In the rows, 128 means zero.
Each run below is a few steps of one of 6 hidden systems, one row a step.
B, run 1:
[[158 116 139 130 148 124 137 168 136 130 142 156  98 147 124 108 114 149]
 [107 122 159 132 156 131 103 121 106 124 152 112 143 130 123 124 128 174]
 [118 133 120 118 171 144 149 136 154 117 125 109 124 104 141 124  77 133]
 [ 82 150 138 116 123 141 106 103 130 149 105 102 165 127 124 108 133 107]
 [132 134  83  97 121 123 163 117 161 118 138 121 128 125 126 143 147  81]
 [141 130 129 111  90 134  99 121 115 143 112 158 111 176 115 105 160 110]
 [168 111 119 120 116 128 129 123 109  92 177 135 112 131 138 172 153 154]
 [153 124 165 150 123 147 104 159 114 126 108 147 114 141 145 128  76 158]]
A, run 2:
[[124 122 130  95 130 119 143 137 145 142 142 138 126 183 100 100 151 108]
 [130 111 123  95 146 145 110 107 111 109 141 138 101 179 116 107 143 151]
 [133 126 139 116 148 172  98 105 115  96 131 117 118 136 157 124  94 165]
 [115 140 157 140 115 159 118 117 129 112 119  89 174 111 157 159  91 133]
 [102 125 130 144 101 110 164 135 146 133  99 102 170 131 116 164 104  80]
 [108 112  95 141 108  89 151 115 115 142  84 146 111 161  87 126 155  85]
 [158 119  71 134 132 127 117 100 104 116 114 177  62 141 128 104 167 128]
 [188 149 130 146 119 168  84 125 115 116 144 159 101 102 185 115 134 163]]
B, run 3:
[[128 107 111 133 136 112 121 129 103 128  73 167  66 149 100 111  99 136]
 [117 134 109 146 141 127  88  82  89 114 141 125 121  73 141 142 158 167]
 [164 159 122 151 127 144 132 161 164 144 115 142 123  66 172 114  96 116]
 [104 148 171 147  95 102 120 148 135 173 146 110 199 119 113 130 169 107]
 [132  98 103 106 155  79 200 169 161 132 145 144  99 153  81 130 125 104]
 [ 98 113 131 102 152 121  76  96  81 137 116 154  87 171  86  79 159 168]
 [162 133  93  97 170 163 115 102 133  80 177 124  93  67 173 142 119 172]
 [143 177 190 129  94 180  73 155 149 160 111 121 171 103 178 105  91 123]]
L, run 4 (8 x 18):
[[ 84 153 124 102 148 135 140 107 163 135 142  83 172  91 132 127 128 104]
 [107 139 118 107 118 122 152 144 165 155  82 132 127 143 108 101 101  70]
 [121 119 103  72  91 121 122  97 124 121 131 132 120 171  97 144 166  88]
 [182 113 112  89 116 152 117 139 130  99 132 160  73 149 139 141  98 135]
 [144 138 176 119  94 165  64 116  99 113 150 120 151 127 156 155 123 166]
 [139 132 156 162 126 127 151 162 143 116 138 100 164  78 154 181  71 137]
 [ 69 121 152 173 115  85 125 132 101 161  72 114 160 124  86 140 110 118]
 [101 109  53 133 146  79 167  93 119 114 107 133  92  96  90 152 147 102]]
L, run 5 (8 x 18):
[[ 99 118  96  68  94  87 118 107 119 138 105 139 103 119  69 160 140  88]
 [157 124  93  65 108 127  92 123 119 121 117 170  54 102 114 142 115 128]
 [160 155 154  83  87 152  47 125 114 132 157 143 120  75 150 149 129 152]
 [150 149 179 118  97 118 112 185 152 146 161 117 159  51 143 179  86 134]
 [ 75 117 180 124 103  64 121 169 116 171 112 113 163  98  66 172  93 123]
 [ 73  95  85  87 152  59 144 114 110 128 103 128  84  84  50 167 104 125]
 [106 141  78  74 145 125  66  82 102 140  81 161  51  72 104  96 122 138]
 [158 186 102  67  96 158  67 107 155 145 159 142 120  26 172 125 156 110]]
H, run 6:
[[117 137 174 107 108 124 137 152 156 160 173 115 184 185 110 105 175 103]
 [123  89 108  65 159 123 180 126 147  89 169 114 110 198  96 139 124 127]
 [ 99 117 147  89 159 174  81  95 101 110 104 124 101 191 125  85  93 167]
 [115 142 107 136 150 184 116  67 124  73 122  82 148  86 186 157  90 147]
 [134 167 150 179  82 162 133 146 160 153  66 114 177 118 178 118  83  73]
 [133 118 108 164  54  92 172 116 124 124 119 121 178 165 107 184 186  60]
 [177  87  82 127 118 102 161 145 117 120 101 195  43 212  90 106 148 107]
 [154 104 125 138 152 145  56  83  50  91 163 164  80 149 136 115 177 221]]
P, run 7 (8 x 18):
[[121 123 177 148 112 138  97 125  99 141 146 129 163 196 123 105 169 151]
 [146  91 123 141 165 142 183 132 131  77 147 115 121 193 137 142 102 148]
 [ 78 120 164 156 145 144  88 105  83 127  75 114 138 157 121 112  83 165]
 [108 131  87 177 166 150 176  84 144  88 120  85 157 111 167 136 121 117]
 [115 159 144 167 103 151 114 135 142 165  48 134 148 143 148  82  97  84]
 [139 132 100 179 115 126 165 100 133 125 148 129 163 167 140 107 222  93]
 [184 113 135 156 120 148 135 164 126 128  97 182  81 210 138  86 111 129]
 [130 106 153 188 152 130  99 100  67 103 169 130 140 161 135 125 181 201]]
V, run 8, 8 rows:
[[120 129  92 168 170 105 139 126 123 141 114 149  97  96 121  92 144 140]
 [124 154 117 148 157 134 115 117 136 152 144 135 133  99 145  75 174 139]
 [146 151 133 125 152 133 151 162 174 148 168 131 139 113 147  91 144 120]
 [123 132 172 104 131 126 126 161 148 153 157 126 150 166 112  97 137 130]
 [124 100 138  80 154 122 145 139 135 109 165 122 117 173  99 131 118 148]
 [105 116 139  95 154 156 102 107 111 107 114 119 107 156 123 116  89 158]
 [114 137 110 103 135 166 122  83 135  91 132  93 144 110 156 150 108 126]
 [122 150 123 127  94 151 134 124 154 131  84 110 154 120 148 138  93  76]]
P, run 9:
[[128 170  89  91 137 185 113  89 165 133 109 128 119 125 166  70 142  89]
 [175 164 137 109  71 183  90 111 142 129 159 135 157 157 178 112 185 102]
 [192 112 167 118  66 146 135 159 131 104 171 139 147 204 145 170 140 120]
 [119  74 172 132 107 100 124 136  75  99 130 127 131 199  83 188 105 165]
 [ 85  79 101 149 174 104 152  95  84  79  90 107  98 123 100 177  67 167]
 [ 73 146  95 170 161 132 111  85 113 130  45 106 120  43 143 123  73 130]
 [123 189  82 178 116 138 146 112 175 162  96 116 165  42 178 103 159  62]
 [176 167 128 147  66 121 141 176 178 190 123 173 147 147 138  78 193  48]]
H, run 10, 8 rows:
[[107 134 165 100 117 160 114 111 134 105 151  78 182 136 144 163 104 135]
 [112 123 128 116 115 141 162 135 154 116  82 104 137 153 125 152  61  86]
 [ 93 119 112 131  86 125 108  80  92 124  69 124 136 168 104 144 138  99]
 [162 123  59 137 116 138 134  94 118  98  92 159  71 120 147 136 134 108]
 [177 148 143 165  86 151  72 128 100 138 121 164 119 118 165 115 160 146]
 [185 122 138 167 114 116 155 167 139 111 180 133 142  91 156 181 133 144]
 [126 107 186 156 126  88 140 196 123 162 126 143 139 162  91 125 104 143]
 [ 75  85 112 134 176  76 157 109  97 111 136 110 116 132  71 149 133 156]]
A, run 11 (8 x 18):
[[ 91 135 165 173 121 151 102  88  98 114 129  79 197 130 156 150 134 151]
 [115 129  99 146 139 130 204 133 175 111  90  98 149 134 139 146  74  71]
 [ 95 132 119 170  89 105 118  99 103 165  69 143 146 172  98  98 184  82]
 [187 112  43 122 133 142 168 101 141  85 138 164  66 155 149 120 169 103]
 [182 148 168 164 100 173  59 146 100 147 109 175 108 154 171  82 133 160]
 [184 114 150 162 129 151 158 142 136  73 215 102 172 123 181 190 138 164]
 [103 118 199 184 147 109 164 202 143 160  86 114 160 164 113 114  48 134]
 [ 59  93  94 183 173  78 182  73  96 109 136  92 160 157  83 137 191 131]]
V, run 12:
[[103 144 104  70  59 125 101  90 128 139  98 124 139 138 102 155 153  62]
 [186 122  80  89  68 121 123 130 129 115 118 175  71 130 122 163 139  87]
 [184 133 149 137  63 134  57 135  82 128 127 171 101 111 144 160 143 154]
 [169 117 147 159 116 107 123 163 114 109 169 133 129  53 147 204 103 169]
 [ 79 127 174 169 131  79 110 161 106 163  95 114 153  64  96 156  78 152]
 [ 57 119  89 122 164  54 157 108 125 145 128 108 131  69  66 144 151 116]
 [ 97 149  68 103 162 104 113 110 135 170  78 163  64  90  94  57 145 105]
 [159 171  93  78 122 149  84  98 148 146 181 155 110  82 152  80 218 119]]

Name the system that made each run.
run 13, 2 rows:
[[ 89 130 140 152 141 126 150 123 137 121 110  85 169 108 131 153  86 120]
 [ 88 133 108 147 119 110 151 118 137 150  67 120 141 141 108 113 122  76]]

H
run 14:
[[161 131 108 115 149 143 141 130 146 108 166 136 111 128 149 119 142 138]
 [133 136 172 116 117 146  88 143 121 139 139 130 139 134 132 121 113 151]]

P
run 15, 2 rows:
[[120 115 168  93 115 118  86 128  98 130 167 130 135 151  98 141 154 162]
 [133 106 118  97 167 128 138 140 128  97 140 124  89 106 122 155  68 164]]

V
run 16, 2 rows:
[[161 152 180 108  53 160  81 143 131 146 145 131 165 154 151 144 145 110]
 [159  88 153 103 100 115 167 164 135  94 166 121 136 181 110 196 104 125]]

A
run 17:
[[118 125 114 109  82  87 140 135 132 145 116 134 133 125  87 162 146  81]
 [146 104 104  93 114  98 119 133 108 124 117 168  67 137  90 144 129 128]]

L
run 18:
[[132 139 129 123 124 141 127 123 141 143 137 135 140 164 133  95 166 110]
 [150 120 116 111 134 147 143 118 137 103 165 124 129 161 140 131 150 130]]

H
run 19, 2 rows:
[[126 119 121 137 123 114 122 117 112 143 123 151 118 177 106  95 178 123]
 [163 118 100 121 158 155 132 114 127  96 146 146  87 152 150 111 137 150]]

A
run 20 (2 x 18):
[[141 108 168 157 149  89 131 176 113 130 172 136 128  94 112 157 115 185]
 [ 84 115 149 130 184  85 153 164 138 142 137 108 133  85  91 134  82 158]]

P
run 21:
[[121 143  74 167 150 125 194 129 176 138  84 126 125 117 142  95 118  65]
 [133 150 108 161  94 123 112 107 123 165 112 159 141 157 129  72 223  87]]

A
run 22 (2 x 18):
[[136 114 201 131  67 126  83 148  92 139 142 133 164 188 110 158 138 145]
 [137  77 102 124 158 102 183 139 120  75 132 123  90 132 105 193  70 150]]

H
run 23, 2 rows:
[[129 127 132 111 131 135  79 100  93 115 154 133 116 106 130 137 151 173]
 [146 150 137 140 151 141 123 151 148 131 143 125 127  62 161 128  93 149]]

L
run 24 (2 x 18):
[[131 146 132  82 122 129 101 131 140 151 166 141 126 122 117 104 168 125]
 [149 130 148  77 135 130 133 165 161 133 169 131 122 124 124 129 110 134]]

L
run 25:
[[150 139 134 143 106 132 120 138 131 148 134 147 136 157 137 100 169 113]
 [167 115 135 137 133 126 145 155 132 118 167 145 118 156 133 130 144 145]]

V
run 26:
[[116 113 125  66 174 110 160 162 163 140 144 135  94 154  88  93 105 125]
 [102 132 140  59 142 156  73  91 110 125 145 124 115 165 112  92 146 154]]

V
run 27 (2 x 18):
[[191 137 105 138  94 112 149 163 151 129 151 158 113  83 146 160 148 105]
 [143 131 182 153  90  99  88 172 104 170 126 160 134 123 109 130 137 148]]

V
run 28:
[[ 89 147 180 123 113 136  80 117 113 153 144 101 185 128 122 120 150 143]
 [127 111  99  95 157 104 194 155 170 112 148 115 117 118 109 154  96 106]]

V
